In the data rows, the value 128 means zero.
Some points:
135:072:146:123:209:164:143:135:103:095:203:031:134:126:113:124:160:159:056:089:110:152:186:177:156:103:185:098:050:127:159:130:121:081:112:146:158:089:061:148:145:040:094:103:144:140:088:121
094:190:098:157:127:150:096:101:165:169:078:173:205:127:100:115:081:180:176:129:151:140:087:102:031:123:126:105:090:139:198:178:092:147:153:204:153:138:126:104:169:162:125:099:155:200:124:140
082:143:197:097:134:170:248:141:107:130:105:123:136:161:117:058:104:092:133:055:214:149:118:173:123:091:074:065:142:109:165:135:128:158:118:131:124:131:091:136:023:167:073:085:179:074:101:128
114:164:182:077:106:121:110:114:079:100:129:162:136:083:111:109:158:135:062:188:048:158:124:137:087:149:109:188:113:103:191:078:161:097:144:131:166:149:183:103:116:096:126:026:147:181:095:204
053:129:071:087:153:106:114:163:179:133:184:157:098:134:112:166:130:174:178:130:084:162:102:120:078:157:055:168:044:132:127:111:147:113:145:089:169:190:111:162:114:126:049:148:131:089:112:152
165:170:138:096:138:145:143:221:106:179:153:164:071:088:092:110:108:149:168:125:130:142:053:108:189:112:180:058:114:173:169:183:193:158:080:114:096:155:099:060:117:107:105:124:156:110:158:105
123:110:085:172:071:191:123:166:139:096:083:117:105:103:066:082:177:125:150:118:120:156:142:124:177:099:120:123:110:117:037:119:120:213:106:145:165:155:089:131:208:135:125:045:094:146:148:114
145:083:170:068:049:069:159:143:144:130:107:134:097:042:087:127:159:160:137:140:165:107:125:146:156:174:143:080:117:058:143:134:100:087:159:180:126:096:079:064:135:149:113:087:030:185:098:077
066:133:171:119:092:159:087:039:152:140:190:125:124:183:059:172:118:154:147:136:143:144:106:162:155:193:151:112:209:098:185:089:217:098:161:135:100:078:063:165:200:151:127:121:153:080:134:120
086:164:141:159:076:131:145:139:145:167:061:143:161:071:099:197:095:161:088:101:112:095:187:161:154:136:200:106:140:118:061:225:160:117:186:127:193:139:216:092:131:128:035:187:155:082:141:163
201:135:082:137:144:205:062:000:162:143:105:112:108:096:148:161:136:146:114:053:091:080:163:092:119:191:092:097:107:189:141:106:147:159:128:124:130:114:109:106:112:160:067:113:144:168:185:117
091:131:171:118:135:145:125:110:184:152:153:093:131:123:113:091:045:177:197:091:099:198:100:042:131:094:138:172:163:138:045:145:142:119:125:190:182:060:158:093:075:195:146:110:116:068:137:161
108:098:069:151:077:040:091:110:086:103:080:112:105:175:109:141:166:145:126:162:135:169:088:117:182:072:166:160:057:182:131:105:102:126:248:047:052:096:105:062:072:196:135:105:171:083:122:075
182:194:096:136:147:069:102:103:185:173:137:110:117:246:059:102:163:153:153:162:111:068:149:167:115:077:116:057:110:062:145:140:081:162:047:102:147:138:131:075:051:106:147:133:093:144:155:139
104:152:180:152:158:094:113:087:146:117:058:112:094:085:116:063:173:185:145:063:093:137:117:138:190:058:113:147:223:086:161:119:119:119:045:047:173:136:107:143:124:155:149:181:184:180:108:072
186:088:177:133:083:177:050:158:113:104:147:134:138:163:164:208:158:120:213:101:173:095:130:151:121:113:164:208:156:104:118:129:091:118:096:165:110:118:127:136:033:121:071:098:148:126:137:128
056:083:118:110:154:111:076:094:056:105:192:114:140:109:149:124:111:111:184:135:098:110:125:115:088:057:085:009:140:139:150:117:144:164:119:140:128:049:186:098:210:070:134:120:135:083:103:156
185:145:095:066:094:178:115:163:104:137:196:096:044:154:198:122:106:109:185:118:136:095:096:146:154:051:144:161:173:101:110:177:061:125:222:164:115:128:140:138:132:117:175:111:107:152:155:119
084:151:091:098:086:000:083:102:133:137:131:186:094:075:192:065:097:079:103:062:179:136:172:099:104:112:177:144:145:156:081:168:164:108:073:132:075:141:060:223:104:080:133:054:107:140:183:214
120:208:131:193:169:168:173:124:042:088:137:069:182:099:121:106:092:081:166:155:102:146:099:128:152:089:136:130:085:094:085:172:166:107:168:107:027:147:153:189:142:217:125:119:109:185:181:093
197:209:086:163:148:138:179:115:111:205:124:124:138:117:116:038:109:171:101:136:154:148:132:175:146:181:107:142:161:153:153:072:135:139:120:099:096:076:171:119:135:064:150:124:157:089:095:176
121:143:124:148:133:132:160:160:136:138:048:063:038:167:157:210:117:117:131:124:186:191:139:121:104:114:066:108:173:136:178:141:181:125:153:127:184:152:207:120:148:090:118:069:092:164:179:117
101:119:161:201:080:147:101:157:019:131:146:126:147:084:219:122:163:164:130:141:150:098:104:210:092:190:094:134:099:131:106:082:163:138:065:076:087:150:123:094:080:177:212:124:060:125:119:132
045:179:085:118:038:159:138:206:175:174:130:060:141:143:136:162:131:228:043:068:128:115:174:111:160:125:090:168:153:172:117:110:082:157:108:145:106:097:167:153:155:139:123:117:144:138:107:147
178:035:127:107:147:152:170:125:133:103:046:214:083:132:098:127:160:189:147:160:130:116:151:134:137:097:046:093:147:130:084:139:119:151:102:213:041:125:125:147:128:141:163:163:180:080:152:129
135:119:214:138:149:066:129:111:061:071:176:139:129:222:110:046:126:117:079:062:071:151:132:130:120:217:125:137:162:173:099:179:029:137:190:134:168:242:155:085:130:125:188:106:100:068:099:092
154:179:161:126:146:153:126:066:152:124:125:191:105:128:158:176:095:181:154:134:153:161:175:095:127:119:169:078:069:160:118:126:133:140:154:076:149:124:161:235:100:080:140:120:035:087:037:093
123:112:054:127:186:182:127:101:169:108:161:137:122:041:098:170:117:078:088:147:148:187:112:200:100:116:164:164:160:166:123:140:144:130:099:122:173:080:169:094:107:166:206:113:096:095:123:149
147:153:148:136:059:136:093:179:112:077:128:212:169:137:106:130:181:090:138:116:128:105:116:154:107:097:132:165:108:085:140:206:113:203:146:053:106:047:160:169:160:138:132:175:114:134:130:093
076:176:077:142:239:123:149:159:151:036:136:201:114:158:087:142:109:083:107:142:157:100:168:173:141:116:132:201:163:151:177:083:103:110:148:162:121:106:087:107:133:119:124:134:109:130:141:155
141:145:087:141:103:158:110:098:148:059:057:040:137:123:154:128:110:078:101:143:108:128:062:178:083:154:108:125:072:107:091:180:098:026:115:094:149:097:046:137:127:004:176:146:207:080:046:136
123:080:051:163:140:127:200:110:088:148:127:186:148:118:164:079:182:088:178:154:106:118:087:064:141:207:143:181:155:074:117:132:067:100:078:083:135:100:144:119:153:072:051:093:075:136:111:090
176:121:106:087:109:107:072:175:039:142:101:151:151:147:093:129:102:162:106:137:172:255:186:144:081:150:156:118:126:124:091:123:098:097:088:139:137:113:086:115:142:139:121:221:123:177:188:087
150:059:115:202:163:122:129:145:190:195:123:166:179:141:197:138:106:203:093:074:155:135:072:185:165:098:120:146:092:163:125:134:157:111:138:180:142:157:141:158:161:127:097:106:082:153:087:093
144:127:062:074:137:117:210:110:093:079:161:142:164:146:095:136:167:136:134:089:144:081:190:075:140:171:164:119:100:133:125:166:176:147:128:150:117:130:158:140:086:156:223:117:174:180:075:166
123:130:138:130:209:078:114:167:128:109:075:069:129:104:130:184:128:100:205:047:127:141:138:091:110:174:131:164:102:111:146:096:134:210:181:136:142:077:137:109:125:095:117:151:103:118:172:178
145:114:120:068:130:107:124:106:168:147:147:123:122:093:164:105:107:141:061:069:129:130:076:098:058:166:115:118:068:098:128:079:117:138:162:130:134:096:211:168:115:131:130:163:171:157:191:058
120:168:150:149:138:129:167:091:168:099:141:125:105:147:129:106:146:130:036:186:176:097:079:070:049:094:198:146:119:131:032:047:196:193:136:145:087:139:144:105:163:098:076:151:137:133:074:060
214:161:160:090:144:083:091:171:147:071:166:102:107:144:112:125:205:071:166:107:139:102:067:214:146:175:170:111:129:157:100:106:100:041:061:133:107:195:193:153:217:186:119:124:176:092:074:203
112:117:144:022:148:168:095:108:110:139:091:131:194:170:162:150:102:060:070:155:153:141:108:085:199:109:096:088:118:163:122:122:076:114:070:051:082:116:137:127:135:180:077:119:069:166:106:126
113:118:193:150:157:235:076:147:132:119:104:161:106:104:125:049:177:159:181:142:148:116:180:120:127:142:195:087:121:124:073:066:083:052:168:115:090:189:152:120:118:069:143:110:167:170:174:136
128:201:142:165:128:129:142:136:117:095:126:205:070:098:163:197:121:142:078:124:091:101:073:120:181:135:083:050:178:112:053:140:059:149:146:138:150:126:067:089:093:100:119:151:172:161:154:156
144:080:115:084:154:119:155:081:037:216:117:149:114:123:053:156:068:104:089:078:078:039:146:207:077:116:094:189:124:080:087:082:121:076:140:046:158:191:086:136:191:119:173:067:152:092:112:136
096:067:183:163:146:149:136:152:163:230:206:127:127:097:117:194:162:096:111:170:140:160:146:054:162:156:091:152:100:105:081:137:094:121:113:066:080:158:133:122:120:120:185:159:154:171:112:129
159:037:179:168:102:124:197:151:142:124:131:138:136:234:191:098:110:119:104:178:110:106:102:118:069:169:175:134:112:209:126:150:166:126:117:024:177:088:087:132:194:155:142:102:161:191:192:226
106:112:155:109:150:133:167:100:122:080:108:085:087:121:116:172:096:229:123:098:120:129:076:083:128:107:121:209:122:108:181:178:167:129:084:170:078:171:158:100:163:091:139:198:087:143:160:162
097:153:099:120:174:104:155:131:167:170:116:135:198:183:197:203:207:094:147:097:019:196:168:128:095:112:140:066:205:073:129:139:206:110:143:159:065:123:083:110:140:138:151:094:119:090:082:118
150:153:136:120:068:160:186:179:172:140:145:106:133:056:110:113:202:124:130:106:125:116:139:076:049:079:133:090:179:161:197:128:055:137:138:115:098:176:072:131:131:159:121:173:092:038:179:113
092:152:126:190:094:080:139:123:146:118:160:131:077:161:090:146:047:033:160:100:135:099:196:117:102:134:121:164:098:152:173:132:096:108:066:175:093:127:134:047:153:095:115:160:164:134:064:096
154:070:102:208:098:124:112:104:124:090:190:172:085:124:119:103:145:103:109:159:131:180:184:146:161:098:069:137:144:123:162:182:162:103:146:109:095:136:165:129:085:131:071:152:110:165:150:091
177:128:123:150:157:129:070:196:193:081:102:127:117:096:187:091:034:194:108:150:159:095:212:033:137:132:083:124:119:000:155:144:198:123:167:092:153:131:130:080:175:209:119:114:142:051:102:138
153:174:192:066:132:095:134:140:113:124:158:116:151:092:154:119:172:131:209:189:155:108:158:156:156:151:033:210:112:215:099:159:160:168:160:122:145:117:077:130:149:120:140:158:145:167:131:042
093:117:119:095:172:128:064:136:104:157:135:068:187:110:083:099:162:143:091:220:191:069:129:120:112:104:129:123:190:123:065:230:145:153:136:137:141:173:094:097:073:110:059:153:101:120:142:124
129:090:130:126:191:109:099:159:146:144:074:100:083:101:138:136:064:115:085:175:065:067:160:130:103:160:178:153:172:193:179:148:087:129:126:172:098:093:171:167:123:164:117:126:134:125:091:102
102:138:109:175:142:080:157:143:089:178:137:085:088:164:075:137:160:119:143:209:163:114:115:091:137:167:119:063:135:094:128:141:099:117:078:175:212:097:113:228:096:189:144:113:179:090:182:108
208:106:110:160:099:105:143:179:100:105:128:115:197:111:062:162:053:112:153:108:114:129:083:048:137:079:134:129:196:157:145:050:168:107:152:126:166:135:107:184:070:114:134:152:115:199:047:153
056:093:120:119:113:183:065:135:165:178:070:120:071:134:102:058:167:074:090:091:098:107:082:124:148:155:126:120:107:147:147:110:186:080:190:154:123:104:132:150:119:094:160:201:052:155:072:178
095:115:098:107:115:088:151:098:181:079:126:141:218:119:154:176:109:140:152:112:170:080:124:077:192:101:139:131:132:151:159:088:137:076:116:129:193:163:193:095:139:087:168:124:134:092:221:092
150:096:188:182:151:112:081:097:150:162:094:116:148:075:144:153:152:109:083:162:170:164:072:113:187:123:120:129:119:084:172:147:046:230:131:157:139:199:085:157:127:107:163:100:179:097:135:165
187:170:189:138:112:121:153:063:072:167:130:151:120:139:191:121:189:075:096:162:109:126:162:096:161:050:139:175:046:156:116:092:139:080:138:182:183:063:110:114:155:181:107:202:077:107:117:164
103:090:041:089:104:143:146:111:108:130:151:131:131:142:214:115:099:090:173:146:148:130:162:167:146:147:203:134:157:114:156:078:139:206:133:167:185:224:133:115:124:156:124:214:136:149:093:133
099:145:134:093:093:145:095:152:130:124:142:121:190:173:130:124:093:076:101:159:000:129:126:152:161:147:127:115:102:102:183:087:203:133:105:187:099:108:114:149:116:066:145:110:135:045:203:064
133:093:167:125:079:074:195:067:199:094:141:093:165:113:171:093:070:134:166:221:050:147:142:210:128:154:149:102:097:155:084:070:109:167:142:066:083:125:138:152:113:150:087:142:098:189:129:194
Along one direction, these points spread out more than along any other. Take the direction at right angles to it along which they spread out most. Then take the direction at right angles to both along which they spread out most. Go by this last direction. Where along it does each point below lie, from 0 to 99? 50 is the average, and the first point above lies past it. One standard deviation of the points above along it is 16.
056:093:120:119:113:183:065:135:165:178:070:120:071:134:102:058:167:074:090:091:098:107:082:124:148:155:126:120:107:147:147:110:186:080:190:154:123:104:132:150:119:094:160:201:052:155:072:178 ~ 45
094:190:098:157:127:150:096:101:165:169:078:173:205:127:100:115:081:180:176:129:151:140:087:102:031:123:126:105:090:139:198:178:092:147:153:204:153:138:126:104:169:162:125:099:155:200:124:140 ~ 47
095:115:098:107:115:088:151:098:181:079:126:141:218:119:154:176:109:140:152:112:170:080:124:077:192:101:139:131:132:151:159:088:137:076:116:129:193:163:193:095:139:087:168:124:134:092:221:092 ~ 48
056:083:118:110:154:111:076:094:056:105:192:114:140:109:149:124:111:111:184:135:098:110:125:115:088:057:085:009:140:139:150:117:144:164:119:140:128:049:186:098:210:070:134:120:135:083:103:156 ~ 62
082:143:197:097:134:170:248:141:107:130:105:123:136:161:117:058:104:092:133:055:214:149:118:173:123:091:074:065:142:109:165:135:128:158:118:131:124:131:091:136:023:167:073:085:179:074:101:128 ~ 80
186:088:177:133:083:177:050:158:113:104:147:134:138:163:164:208:158:120:213:101:173:095:130:151:121:113:164:208:156:104:118:129:091:118:096:165:110:118:127:136:033:121:071:098:148:126:137:128 ~ 51
123:130:138:130:209:078:114:167:128:109:075:069:129:104:130:184:128:100:205:047:127:141:138:091:110:174:131:164:102:111:146:096:134:210:181:136:142:077:137:109:125:095:117:151:103:118:172:178 ~ 47
092:152:126:190:094:080:139:123:146:118:160:131:077:161:090:146:047:033:160:100:135:099:196:117:102:134:121:164:098:152:173:132:096:108:066:175:093:127:134:047:153:095:115:160:164:134:064:096 ~ 66
150:153:136:120:068:160:186:179:172:140:145:106:133:056:110:113:202:124:130:106:125:116:139:076:049:079:133:090:179:161:197:128:055:137:138:115:098:176:072:131:131:159:121:173:092:038:179:113 ~ 64
123:112:054:127:186:182:127:101:169:108:161:137:122:041:098:170:117:078:088:147:148:187:112:200:100:116:164:164:160:166:123:140:144:130:099:122:173:080:169:094:107:166:206:113:096:095:123:149 ~ 51
123:080:051:163:140:127:200:110:088:148:127:186:148:118:164:079:182:088:178:154:106:118:087:064:141:207:143:181:155:074:117:132:067:100:078:083:135:100:144:119:153:072:051:093:075:136:111:090 ~ 41
121:143:124:148:133:132:160:160:136:138:048:063:038:167:157:210:117:117:131:124:186:191:139:121:104:114:066:108:173:136:178:141:181:125:153:127:184:152:207:120:148:090:118:069:092:164:179:117 ~ 51
099:145:134:093:093:145:095:152:130:124:142:121:190:173:130:124:093:076:101:159:000:129:126:152:161:147:127:115:102:102:183:087:203:133:105:187:099:108:114:149:116:066:145:110:135:045:203:064 ~ 66
097:153:099:120:174:104:155:131:167:170:116:135:198:183:197:203:207:094:147:097:019:196:168:128:095:112:140:066:205:073:129:139:206:110:143:159:065:123:083:110:140:138:151:094:119:090:082:118 ~ 67
